In the rows, zero is written as 128.
Named turns come first, each shown by rows before and after it. Which turns, in which order, take the first row of each pair that follows to the second? Write the first one first, as in the answered first pair.
z_632 (before |-> after):
[155 154 121 157 120 106 132 130  85 149 142] |-> [155 171 149 165 145 114 128 135 111 139 133]
[138 138 141 136 159 119 149 126 127 109  94] |-> [129 113 131 132 144 103 143 133 124  88 107]
[117 143 122 159 146 108  92 123 132 135 123] |-> [116 131 114 157 136 100  90 127 126 129 129]
[143 137 122 123 124 132 144 119 103 147 123] |-> [142 149 148 130 150 138 138 125 131 132 116]
z_616 (before |-> after):
[107 118 124 124 114 148 156 102 123 177 112] |-> [105 114 136 123 120 142 165 110 123 178 114]
[117 124 108 139  97 117 156 112 113 133 131] |-> [124 129 114 143  99 117 156 112 109 139 129]
[141 169 133 142 161 154 150 115 139 165  92] |-> [124 133 146 127 173 124 177 143 164 146 105]
z_527 (before |-> after):
[130 132 117 113 123 133 147 141 139 141 119] |-> [128 127 110 111 116 133 141 138 134 141 119]
[151 151 122 140 116 145 146  85  94  95 140] |-> [143 146 123 140 116 149 136  87 108  74 144]
[162 182  92 132  92 122 137  93  44 171 123] |-> [130 158  63 133  62 130  80  86  75 103 141]
[150  91 101 139  92  78 130 140  91  91 149] |-> [131  87 115 140 110  84 115 148 130  63 150]
z_232 (before |-> after):
[ 96 135  86 121 119 129  63 138 135 122 128] |-> [103 109  82 117 113  93  89 154 115 123 139]
[173 153 147 160 136  92 145 159 108 111 103] |-> [157 190 136 160 134 147 109 128 135 119  87]
[138 133 144 152 122 130  95 121 154  86 118] |-> [121 127 110 133  98 151  90 106 147 109 120]
[116 106 117 111 117 111 131 133 137 113 141] |-> [124 116 137 123 131 107 127 140 145 100 135]
Then:
Between the rows of a pair lie two turns.
[111 160 121  93 148 151 159 123 132 209 109] |-> [135 148 159 112 173 102 181 156 126 185 116] | z_232 z_232
[128 105 139 128 141  57 134 152 131  51 156] |-> [115  91  82 111  93  75 120 129 104  71 165] | z_632 z_527
[117 128 121 133 113 135  85 150 127  72 149] |-> [143 119 117 131 106 105 117 155  80  98 153] | z_632 z_232
[151 128  77 121  97 120  72 110 103 109 154] |-> [163 168 116 139 135 141  57 107 128 105 133] | z_527 z_616
[130 125 129 143 110 111 133 152 128 110 160] |-> [122 146 125 143 111 149 109 130 148 118 149] | z_232 z_232
[132 118 146 145 114  96 126 129 126 103 161] |-> [123 124 150 147 122 108 116 126 145  96 158] | z_616 z_527
[164 133 115 152 124 116 158 125 110 161 133] |-> [139 115  91 156 100 126 108 122 139 106 151] | z_527 z_527
[194 139 134  74 131 102 159 161 120 147 158] |-> [188 176 157  86 156 143 128 143 160 141 136] | z_632 z_232
[139 136 106 154 115 124  73 120 106  68 146] |-> [171 149 159 165 158  94 121 142  95  95 133] | z_616 z_616
[144 110 111 135 108 118 109 113  80 142 123] |-> [143 116 165 133 160 109 146 139 113 149 112] | z_632 z_616
[120 122  87 149 123 115  75 110 118 133 127] |-> [144 122  98 155 127  93  95 119  94 140 126] | z_232 z_616
[129 123 113 114 117 142 137 114 117 165 120] |-> [137 103 110 121 108 114 135 126 104 137 134] | z_232 z_527
[175 129 156 155 148 139 151 129 107 148 105] |-> [157  86 140 152 124 106 135 146 115  90 132] | z_632 z_632
[ 77 146 122 120 142 198  68 113 200 109 118] |-> [ 49  84  96  85 120 164 118 138 195 128 143] | z_232 z_527
[133 110 142 123 142 106 157 136  93 150 129] |-> [117  91 110 123 109 112 117 127  98 109 144] | z_527 z_527
[112 165 131 115 116 152 118 106 105 163 110] |-> [111 127 130 102 109 108 155 132  87 163 127] | z_232 z_616
[129 106 149 138 139  84 136 166 125  80 157] |-> [124 156 155 152 152 145  88 133 157  77 133] | z_232 z_616
[144 127 112 133 101 113 138 113 102 127 145] |-> [157 139 133 148 122 107 140 119 106 119 138] | z_232 z_632
[141 100 115 142 106  89 124 123  94 103 149] |-> [154 129 137 163 125 101 107 120 101  90 137] | z_616 z_232
[133 135 152 140 107  90 113 155 120  98 139] |-> [121 166 154 144 117 133  91 134 145 106 124] | z_527 z_232
[143 132 142 143 138 117 125 137 118 114 127] |-> [136 122 143 136 141 113 131 142 125 112 130] | z_616 z_527
[ 98 126 102 122 109 136  87 130 142  97 150] |-> [129 137  91 123  93 126 106 121  88 138 149] | z_616 z_232
[137  72 115 104 112 101 149 138 138 145 107] |-> [134  84  90 110  90 129 115 117 131 141 107] | z_527 z_616
[168 138 136 124 132 148 141 110 126 184  91] |-> [134 107 158 127 150 132 118 136 194 109 102] | z_632 z_616
[133 145 138 151 131 159 109 117 147 133 114] |-> [128 111 142 148 130 123 120 143 152  98 133] | z_616 z_632
[156 145 144 136 144 117 159 130  91 176 118] |-> [156 121 128 133 123  95 155 135  76 159 134] | z_527 z_616
[115 117 164 136 155 115  98 174 163  98 110] |-> [117 132 172 131 167 130 107 169 165 124 101] | z_616 z_527
[127 118 171  94 153 123 164 160 134 148 124] |-> [140 134 175 102 156 128 161 155 124 154 118] | z_527 z_632
[132 123 149 149 126 139 126 141 139  83 128] |-> [133 105 140 142 115 121 144 148 119  91 136] | z_527 z_632
[168 184 159 160 148 167  81  99 130 165 123] |-> [121 133  86 127  85 176  60  88 130 155 148] | z_232 z_527
[ 99 119 119 123 109 163 142 122 139 138 151] |-> [112 141 132 131 122 172 144 116 136 153 141] | z_632 z_616
[141 167 124 165 117 144 166 101  83 175 114] |-> [123 116 147 152 131  94 209 147 106 155 131] | z_232 z_616
[144 101 145 116 117 112 140 117 137 107 111] |-> [151 116 142 113 116 125 148 103 125 139 103] | z_632 z_632
[120 116 124 110 122 124 118 128 144  92 130] |-> [120 104 120 103 116 113 134 134 131 108 134] | z_527 z_632
[ 97  87 119  97 119 121 182 154 107 167 155] |-> [124  97 167 133 152  92 167 179 124 109 154] | z_527 z_232
[129 115 104 143 100  94 138 159  99 138 147] |-> [123 122 127 136 126  96 164 169 117 163 137] | z_632 z_616
[171 124 150 149 116  96 142 130  80  89 139] |-> [156 106 152 134 122  87 164 143  90  96 144] | z_632 z_616
[101 123 126 103 139 147 145 124 155 165 123] |-> [109 124 136 106 147 135 155 130 149 166 121] | z_632 z_527
[137 151 168 149 167 117 132 135 156 119 113] |-> [121 116 108 144 110 114  90 121 138  81 140] | z_632 z_616
[111  98 104 113 102 113 144 134 120 135 136] |-> [137 109 142 134 131  91 154 149 117 120 129] | z_232 z_527
[197 173 122 162 104 129  88 110  45 142 114] |-> [197 127 130 157 103  76 125 147  35 128 133] | z_616 z_527
[132 122 103 133  85 122  97 111 131  80 132] |-> [125 116 136 134 118 110 113 133 162  65 127] | z_232 z_527
[132 113 141 114 131 108 176 112  84 146 156] |-> [136 114 172 135 153  97 154 127 115  93 156] | z_232 z_632
[119  95 144 132 107  94 120 135 149 110 137] |-> [145 110 157 145 118  83 132 136 127 126 131] | z_632 z_232
[110 134  90 119 107 155 115 105 124 133 122] |-> [143 119 142 141 141  92 145 146 117  98 128] | z_232 z_232
[112 102 132 114 106 123 136 149 143 125 139] |-> [116 127 150 125 125 141 119 142 161 117 126] | z_232 z_232
[107 110 161 143 129  88 111 143 146  96 136] |-> [122 117 111 134  87  97 110 113  90 136 140] | z_632 z_616
[ 79  92 107 103 111 139 127 137 169  98 142] |-> [ 96  98 141 120 139 118 129 153 178  76 138] | z_232 z_232
[116 112 110 108 108 119 129 126 144  96 140] |-> [123 142 118 120 117 144 107 113 150  96 130] | z_616 z_527
[ 83  85 137 131 151 114 120 151 168  78 145] |-> [112 123  99 113 127 150 153 110  91 199 124] | z_632 z_632
[152 139 202 144 178  94 117 163 154  96 100] |-> [ 93 113  74  79  80 167 100 106 130 176 114] | z_232 z_232
[122 139 164 113 161 138 150 128 170 141 130] |-> [ 96  98 120  98 116 125 135 128 166 116 156] | z_616 z_632
[116  94 142 103 146  97 184 154 138 145 133] |-> [147 139 156 122 158 112 181 137 113 170 117] | z_232 z_527
[112 108 113 123 110 121 142 116 132 151 119] |-> [128 129 155 143 141 113 134 127 149 122 109] | z_232 z_232
[124 140 130 123 168 112 163 141 116 122 122] |-> [120 122 114 117 151  99 163 141 103 116 131] | z_632 z_632
[136 117 128 149 133  58 140 133  89  91 124] |-> [154 168 148 169 158  92 126 112  93 114 100] | z_632 z_232
[114 116 113 119 136 141 156 114 111 172 125] |-> [135 132 158 145 171 128 152 129 125 143 115] | z_232 z_232
[119 158 139 134 168 154 135 127 121 124 110] |-> [ 93 126 131 120 159 144 134 139 145 100 122] | z_616 z_616
[ 94 154  81 118  94 201  61  91 170 124 115] |-> [124 197 153 135 162 199  99 106 183 153  89] | z_527 z_616
[113  68 100  99  83 112 134 159 120 115 167] |-> [153 101 176 130 147  85 154 184 131 101 148] | z_232 z_527
[ 78  94  92  89 133 157 162 115 161 166 144] |-> [112  74 100 103 129 103 190 135 108 165 153] | z_616 z_232
[174 157 136 161 168 134 121  74 126 131  98] |-> [148 151 132 149 171 152 110  76 162 119  97] | z_232 z_632
[130 143 150 103 157 148 173 130 134 196 106] |-> [145 133 167 113 167 120 183 147 125 178 111] | z_632 z_527
[ 91 100 120 102 119 113 156 138 155 116 140] |-> [100 109 117  96 121 113 175 135 138 145 136] | z_527 z_632
[112 175 153 127 176 175 142 108 156 179 107] |-> [134 139 109 115 134 132 178 109  84 210 128] | z_527 z_232
[ 99 145 116 124 109 162  85 109 141 125 118] |-> [ 88 123 120 121 113 146  86 125 158 103 126] | z_527 z_632
[109 110 139 103 145 125 166 141 140 159 130] |-> [128 124 141 112 140 118 169 136 113 172 125] | z_232 z_527
[135 114 120 121 103 106 166 136  99 158 133] |-> [134 140 137 122 126 129 168 128 116 178 116] | z_616 z_632
[134 116 109 105 139 116 152  92  69 195 129] |-> [128 126 165 109 191 114 168 116 119 186 118] | z_616 z_632
[127 134  99 157  88 137  71  93 103  84 143] |-> [116 154 114 155 108 165  64  85 133  88 130] | z_632 z_527
[141 132 154 129 149 108 186 161 146 128 137] |-> [142 114 124 122 120  98 188 157 118 137 147] | z_632 z_632
[127 119 120 104 124 133 141 107 149  93 146] |-> [126 127 133 100 136 138 152 107 158 105 136] | z_527 z_232
[165 142 155 169 125 121  93 133 136  83 114] |-> [152 116 143 159 114 109  95 142 142  69 125] | z_632 z_527
[149  95 123 110 112  85 172 147 123 149 128] |-> [177 133 150 139 136  90 160 139 115 148 113] | z_232 z_527
[124 128 154 153 135 106 136 152 131 130 118] |-> [130 152 153 158 136 128 122 135 130 139 110] | z_527 z_232
[ 98  98 119 116 114 148  98 127 175  91 132] |-> [143 143  98 125  97 162 110  94 100 163 114] | z_632 z_616
[124 124 112 134 102 141 109 119 113 111 137] |-> [143 147 143 139 130 135 141 123 105 145 120] | z_632 z_616
[ 79 117 106 109 126 162 108 128 169 111 143] |-> [ 98  91 133 118 139 100 142 165 150  93 154] | z_232 z_232
[168 176 118 162 130 145 121 109  88 106 117] |-> [147 154  82 145 101 151 112 104  84 104 129] | z_527 z_232
[152 140 128 144 126 124 131 133 116 136 125] |-> [140 149 127 141 123 145 116 124 133 132 121] | z_632 z_232
[127 131 108 118 117 153 132 117 115 149 120] |-> [142 134 135 128 144 132 151 134 117 150 117] | z_232 z_632
[105 109 149 129 139 131 140 148 164 123 145] |-> [131 118 135 126 127 122 165 142 117 168 142] | z_527 z_527
[156 114 124 150 140  80 141 146  87 101 142] |-> [163 162 151 169 167 120 116 127 109 106 118] | z_232 z_527
[124 120 104 107 102 129 114 129  98 126 118] |-> [144 133 130 119 123 114 136 136  86 140 110] | z_232 z_632
[154 114 116 156 111  87  97 126  83  87 139] |-> [152 144 150 169 148 112  80 125 124  74 123] | z_232 z_527
[ 76 154 127 109 138 155 125 133 128 156 113] |-> [ 81 152 146 113 154 143 139 145 136 150 110] | z_632 z_527
